[[-37.2  39.6 -81.6  57.3 -35.2 -13.3]
 [ 24.3 -48.5  80.8 -27.4  18.3   6.5]
 [-56.7  31.3 -70.7  69.7 -70.2  -7.3]] -> 6.5

[[-15.2  72.6 -55.9  32.2 -36.8]
 [ 33.7 -44.3  40.9  15.9 -38.6]
 [-28.0 -71.7  58.9  11.2  -1.9]] -> -38.6

[[ 70.1  79.7  32.4  25.6  14.0]
 [ 56.3  48.9   2.7   1.0 -12.2]
 [ 44.1 -88.6   8.6 -77.0 -79.2]] -> -12.2

[[ 78.5  60.2 -25.5 -56.2]
 [ 28.6  43.3  80.3 -10.5]
 [ 47.6 -35.8  54.4 -75.5]] -> -10.5

[[-13.0  -0.7  -9.8 -14.9 -27.3]
 [ 37.2  41.3  -1.9 -63.1  11.0]
 [-84.5   2.6   1.2  66.9  20.2]] -> 11.0

[[-40.6  26.0   5.5   8.5  29.5]
 [-59.6  26.0   0.5  54.7 -35.6]
 [ -2.4  57.8  77.6  24.6 -47.1]] -> -35.6

[[ 54.1  53.9  22.2  52.5  50.1  47.0 -37.2]
 [-32.9 -31.2 -28.5 -33.7 -33.1 -26.5  87.2]
 [ 54.2  55.8  34.6  54.3  51.1  32.7 -51.6]] -> 87.2

[[-20.5  -1.4 -15.3 -14.4  -8.5  81.5]
 [-41.0  -3.9  -5.8  18.4  11.3  63.3]
 [-46.1  -8.9  17.0  10.0   1.0  75.0]] -> 63.3

[[-20.8 -19.1 -62.2 -22.8  39.5]
 [ 65.3 -10.4  27.5  61.4 -49.1]
 [  7.9  78.4 -14.0 -18.8  48.8]] -> -49.1

[[ 62.3   9.0 -84.9  -6.1 -45.8  -4.4]
 [-29.1 -58.0 -69.7   3.9   8.0 -65.9]
 [  5.6 -29.7  29.0  45.6 -11.9  -7.4]] -> -65.9
---
Input: [-0.65  1.78 -0.48  0.86  0.95  1.41 -1.69]
Output: 0.95

Input:
[[ 15.941  11.779   1.205  12.252   8.613 -16.898]
 [ 20.667   9.203   5.350   7.569   7.437 -11.754]]
Output: 7.569

Input: [-0.18  0.04  0.04  0.13]
Output: 0.04

Input: [ 11.4 -17.5  -1.7  -6.0  14.6   9.0   0.2]
Output: 14.6

Input:
[[-0.054 -0.077  0.165 -0.200 -0.032]
 [-0.172 -0.029  0.075 -0.054 -0.114]]
Output: 0.075

Input:
[[ 1.5  1.1  0.0 -1.7]
 [-0.7 -0.4  1.1 -0.3]
 [ 0.5 -1.6  0.7  0.1]]
Output: -1.6
---
188	807	948	467	224
160	900	463	643	356
yields 948, 900

1	84	163	194 yields 194, 163

172	210	1	250
89	81	184	63
110	206	252	218
yields 252, 250

2084	7057	3750	7763 yields 7763, 7057

421	645	38	636	401	436	756 yields 756, 645

35	77	53	17	60 yields 77, 60

43	63	44	24
61	38	21	85
55	57	39	23
yields 85, 63

4	196	73	60 yields 196, 73

44	-46	-50	3	26	0	-7 yields 44, 26
---
[99 82 67 75 63  3 66] | 63

[[126  76  97  62]
 [252  77 222  58]] | 77

[-974   92  679 -139  598 -648] | -139

[3246 6045 1337 6785 7865 5350 2895] | 7865

[ 508  -54  953 -661] | -54

[[138 132 134 104]
 [138 139 142 134]
 [208 115 165  12]] | 115

[76 69 23 61 60] | 23

[5 8 4 8 1 4] | 8

[-48 -29  31 -14  -3 -22   2] | -3
---
 21.8   29.6  -67.9  -61.7   42.0   75.6: 75.6
 -6.6  -55.5  -62.9  -43.2    2.5  -71.2  -67.5: -67.5
 73.4  -53.0    8.2  -75.4   27.8: 27.8
-26.6   81.1  -36.4  -21.3   13.5   14.7: 14.7
-63.3   14.2   11.1  -57.8: -57.8
-41.3   35.7  -45.5   46.6   68.2: 68.2
 34.3  -62.9   -2.7   -2.4   44.7  -53.6: -53.6
  0.7  -66.8    9.7   14.3  -26.1: -26.1
-71.8   22.2  -56.9   59.7: 59.7
